The rows below come in pairs that one turn or mirror swaps. Which row does each named row swap with?
nem: [ 35  18  14  14 -15 -13   5 -35  23   1  17 -11  17   9  -8  -2  25  -9
  19  -6 -10 -17  -7  -8  -2 -15   2]
sev: [-25 -10  -1 -22 -18 -11  -5  -4  18  -1   9 -27  15 -13 -22  -1  11  -9
   1  -3   7  -4  15 -20   3  -6   5]
Gipe: [ 27  19  -8   5  -4 -14 -25 -15   9   5 -11 -11   1 -13 -23 -10  21 -39
  13   4   9 -22   6   2   7  22   1]
Liki: [ -3 -10   2   0  -8  12  -9 -13  11 -14  31   2  -6 -19  11   3  12 -27
  12   3   0  -4  41 -21  -2  15  16]
vit: [-13  -5   8  12  -7 -38  13  -3   3 -11   9 -28   1   9  -6  -6  47 -45
  -7  -5  -9 -13  19 -25   6  -1 -13]
Gebo: [  6 -16  21  20  14  -5  10 -17  34  18  11  -1  -1 -18  -3  23  17 -10
   4  -9   2  17   8 -31 -11  18   7]
Ges: [  1  -8  17  20   9 -19   5 -24  25  10  12   1  -8  -6   2  16  28  -2
   3  -9  -1  32  12 -32 -14  19  10]
Meda: [ 18   9  -9  14 -14 -32 -16 -10   8  -9  -4 -18 -10   8 -28 -11  21 -34
  16   1  18 -15  10   2  12  19  -4]
zokem: [ -5  -7   5  -1   4  15 -11 -12  14 -16  25   0   0 -18  -1  -1   8 -25
   9   1   9  -1  41 -19  -6  13  23]
naf: [-24 -10   1 -26 -18   3   0  -5  22   5  -1 -25  10  -5  -6  -2  11 -21
   4  -1   0 -15  14 -15   1  -1   8]
gud: [ 43  16  10   4 -12  -4   7 -19  33   4  10 -12  17   4  -2 -14  35 -13
   6 -14   1 -20  -1   1   2  -6  -1]
mumis: [ -9   2  10  19  -6 -54  13  -3   8 -12   0 -16  -1   9   0  -6  46 -32
   2  -3  -8 -17  21 -25  -1  -4 -16]
kune: [ -6  18  20 -13   2 -34  -7  -1   6   8   7   1   2 -19  19  -6  21 -18
  16 -17   0 -13  26  -3   9  45   2]
zusa: [-11  -4  26  24  21 -25  -1 -24  24  14  10   1   2  -6 -12  14  31  -7
  -1 -20   1  20  17 -26 -16  21  14]
zibir: [ -2  -8   0  -9   2  13 -16 -22  17 -17  24  -4  -3 -23  -9  -1   8 -15
  10  11   4 -12  37 -20  -4  13  27]
bokuz: [-15   5  15   9  -3 -54  14  -7   7 -10  -1 -23   4   7  -1  -1  49 -27
  -7   1 -10 -16   8 -21   1   2 -12]
papak: [-15   3   1   3  -8 -43  14  -8  10 -25   5 -15  12   3  -4  -4  49 -28
 -13   3 -13 -10  22 -25   5  -3 -15]
zoki: [  3  -2  18  19  18  -9  -4 -31  24  18  16  -4  -6 -10   6  18  26  -6
  -7 -16 -10   9   7 -36 -19  17   0]
Lapo: [  6 -17  21  31  14 -17   4 -27  23  12   2 -11  -2 -14   4   6  26  -4
  -8 -15  -1  18   8 -29 -19  15   5]
vafa: [ 21   6  -6  17  -7 -30 -22 -14  10 -10 -13  -5  -5   4 -24 -16  12 -26
   9   1  15 -21  21  -4  17  26   7]
gegi: [ 28  12  -3  12 -13 -18 -30 -18   3  -8  -1 -14  -7  -8 -28 -14   9 -31
  18 -19  18  -6  19  -4   4  20   3]
vek: [-17  -5  -3 -14 -26  -2  -5  -1  25   6   6 -23   8 -21 -23  -2  14  -7
  15  -4  10 -10   0 -17   5  -5  -3]
kigir: [ -3  -5  19  27  14 -20   7 -20  15  21   3  -6   3   3  -5  24  21  -8
  -5 -11 -12  16   2 -28  -6  25   9]
Bik: [ 41  11  13   3   0  -5  11 -27  26 -10   7 -10  11  14 -10 -18  19  -6
  19 -18   3 -15  -5  -4  -4  -6   4]
Gafen: [ 10   8  16  18   0 -37   9 -12   5 -27  45 -26 -13 -11 -14 -20  16 -37
  11  -8 -12 -25  19 -15   2  14   5]
ludil: [-16  -1   5  13   1 -40   7  -1   8 -14   1 -19   4  12   8  -3  41 -37
  -7  -1 -15  -8  22 -30  10   6 -17]
supa: [  3  -9   4  -2  -4   9 -18 -13  14 -17  27  -5 -13 -20   0  -6   5 -18
   8   5   8 -10  30 -19   4  11  28]
Lop: [-12  12   7  14  -5 -43   7  -1   6 -13  -7  -9  12  10  -6  -3  46 -26
  -4   2  -9  -5  19 -34   4  -5 -19]
tizu: [ -2 -13  20  23  23 -16  11 -27  22   7  13   3  -1  -1  -1  12  29 -12
  11 -19  -4  20   6 -32 -15  30   3]
garu: [ 12   6  12  14  -2 -39  11 -17   6 -31  38 -13 -20   1 -14 -13  12 -47
   5 -11 -14 -18  20 -18   4  13  13]
fem: [ 42  23  14   5 -11 -14   6 -28  38  -4   7 -13  14  10 -10 -16  25   4
   7 -11   2 -15   3  -4  -2  -1  -2]
tol: [  8  -6   4   1  -1  13  -8 -15   3 -22  12  -4  -3 -17   7  -3   0 -15
   8  11   0 -10  40 -18   6  15  26]
fod: [ -5   6  -2  10  -7 -44  17   3   5 -13   3 -22   3   6 -13   6  51 -28
  -7  -2  -4  -1  18 -27   4   5 -15]
lar: [-16  11  22   6   4 -21  -2  -4   5  10   8 -12   1 -24  12  -1  20  -8
  20  -9   0 -12  30   1  17  43  14]
vobu: [ -2 -10   4  -2 -11   4  -4 -12  11 -17  27   1 -10 -13   5   0   2 -25
  16   7   8  -5  46 -20  -7  16  22]
daz: [ 42   9   9   8 -11 -18   5 -37  27  -3  13 -16  24  18   8 -12  27  -3
  14  -9   1  -7   2  -3   3   1  11]
Zogo: [ -6 -12   8  24   9 -14  -4 -22  15  16   7   2   0  -4   5   5  39   1
  -2 -11 -12  17   0 -28 -14  30  -8]
dotut: [-19   4   2 -18 -13  -9  -8   2  31  15   7 -25  14 -12 -21  -7  11  -5
   4  -3  13  -9  10 -26  -1  -7  -5]
loga: [-16  14   7  14   9 -35  -5  -3   6  31  18   3  10   8  13   6  21 -27
  10 -21  -1 -10  30  -5   6  31  10]
fel: [  3  -5  23  23   7 -25   2 -21  21  14   7  -1   1 -11  -5  21  25   1
   5 -18  -8  28  12 -29 -12  25   5]
Buk: [ 39  29  18  -5 -10 -15   7 -23  23  -9   2  -9  19   6 -15 -12  29  -8
  17  -7   4 -18  -3  -2  -9  -4   7]
Rof: [  7  19  20  12   0 -33  13 -15  -4 -32  34 -19  -1   0 -14  -9  10 -42
   9 -11 -18 -25  17 -16   5  11   8]
kepa: [ -3  -8   1  -3  -1   3  -4 -10   5 -20  13   4  -3 -14  10   2  -2 -17
  15   8  -7  -1  42 -15  -7  11  29]
geg: [-20   4  -3 -22  -8  -6   5   1  33   9   2 -25  13  -9 -17  -4  13  -2
   4  -3   0 -11  18 -10  11  -6   2]
leviz: [ -7 -12   8  16  14 -17   2 -27  30   3  18  -3   7  -1 -11  20  28  -4
  -2 -19  -5  25   5 -25 -17  13  -8]
beliz: [  1 -18  19  23  18 -13  -6 -26  28   8   9  -1   0  -1  -4  16  36  -8
   4 -16  -1  21  12 -26  -9  30   1]
vot: [ 17   3  -5  21  -9 -39 -22 -14  14  -3  -2 -10  -3   8 -27 -10   8 -33
  16  -2  19 -12  25   0  12  20  12]
Bizam: [ 10  13  18  15  -3 -28   5 -19  -2 -26  32 -24 -14   2 -12  -9   0 -38
   5  -9 -24 -31  18 -16  13   6   4]
tenep: [-12  -6  -5 -23 -21  -2  -6   3  26   4   4 -32  12  -5 -11  -4   6 -21
   8  -4   9 -15   8 -18   5  -4  -1]
fatub: [-16   7   1  14  -1 -43  10  -4  11 -16  -2  -7  -3  14   6  -3  44 -21
 -12  -9 -12 -16  22 -29   5  -2 -15]
dobi: [-23  -9   4 -24 -16  -8  -8   1  27  12  -3 -23   3 -18 -11  -2   5  -9
  12  -1  10 -12  11 -16  -3  -4   2]
bov: [ 40  22  21   4  -6 -20  15 -27  29  -6  10 -18   5   7  -7 -19  20  -1
  12  -9  -5 -13  -6  -4   4 -10   4]
seviz: [  8  11  13  19  -9 -38  13 -11   7 -24  46 -14 -10  -6 -11 -11  11 -42
   7 -19 -17 -20  22 -16   7  18  12]
gan: [ 30  16  11  -1  -2 -13  11 -27  19 -14   8 -17  22  11  -6  -3  28   6
   8 -13  -7 -12  -8  -4  -1 -10 -14]
Sov: [ 42  17  17  -5  -9 -13   6 -26  23  -9   6 -14  16  20 -11  -9  22  -4
  17 -23  -9 -20 -10  -2   1   1   1]
bove: [ 30  10   1   8 -18 -17  -1 -21  23   4   7  -8  15  15 -10 -18  20  -1
  12 -22 -11 -16 -13   2   0 -11  -5]
zisi: [-19 -12   0 -23 -17  -9 -11  -2  32   9  -6 -21   9 -11 -14   1  17 -13
   5  -3  13  -7  11  -9  -5 -12   8]
vid: [  5 -14  30  23   9 -13  -8 -29  26   8  10 -10   4 -12   1   6  22  -6
   6 -15 -10  26   7 -35 -21  13   1]
dudu: [-23   9  15  -5   5 -28  -5   4  11  14   4   7  -4 -10  20  -3  22 -18
  16 -19  -3  -4  30  -1  14  34   4]
rab: [ 27   8  -8   5  -1 -21 -21  -9  17 -20 -13 -14  -1   0 -14 -21   0 -29
   7  -2  15 -20  16   0  15  27   5]
vap: [ 11  11  24  10  -1 -34  10 -14   0 -27  30 -18 -17  -6 -12 -15   5 -38
  12 -10 -20 -28  25 -16  12  12   7]
didom: [ -8   9  16  -2  -8 -34  -5   5   9  15  19   8   3 -13  11  -4  19 -20
  16 -28   6  -7  26  -7  11  46   9]
lani: [ 11  -8  19  14  14 -24  -5 -34  26  14   9 -12  -3 -11   3   9  21 -10
  -3 -23 -14  26   0 -26  -8  32  10]
vimo: [  6  14  18  17  -4 -39  10 -12   1 -30  38  -6 -12   4  -3  -9  13 -37
   8  -5 -24 -22  17 -20  11  15  17]
Magas: [-12   2  15  12  -1 -37   3   7   9   7  22  -1  11  -9  14  -2  17 -26
  21 -19   6   2  27 -13  15  45   6]
lafud: [ 32  13  16  10 -19 -21  20 -29  34  -2   6 -14  21   7  -1 -12  17  -5
  13 -10  -6 -16 -11  -2 -12  -6   5]
pigu: [-17  23  20   9   1 -28   0 -14  10   6  16   9   7   2  18  -5  20 -14
  19 -18  -5 -10  37  -2   8  44   4]
robid: [ 36  15  22   9 -14 -20  10 -32  29 -11  10 -13  16  19   2 -16  18  -3
  12 -11  -7 -12  -2 -14 -19  -6  -1]
Derik: [  9  16  15  11   0 -43  10 -15  -6 -30  38 -11  -4   1 -10  -5  19 -36
   8 -15 -22 -23  24 -21   2   8  12]
tes: [ -4  -8  13  -8   2   9  -4 -17   4 -17  22  -1  -5 -16   9  -3   1 -18
  20   6   2  -9  36 -15   7  14  27]
bodas: [ 26  11 -11  17 -17 -36 -12  -4  14 -15  -2 -11 -14   5 -20  -6  17 -39
   7 -15  11 -14  26   7   3  18  15]
Gara: [ 46  15  21  16   0 -21  24 -20  26  -7   8 -10  10   9  -3  -6  17 -10
   5  -9  -4 -23   0  -8  -1  -6  -3]

Buk is swapped with zusa
naf is swapped with vit
dotut is swapped with Lop
loga is swapped with Gipe
Zogo is swapped with bove
leviz is swapped with gan
kigir is swapped with gud
robid is swapped with vid
bodas is swapped with lar
gegi is swapped with pigu

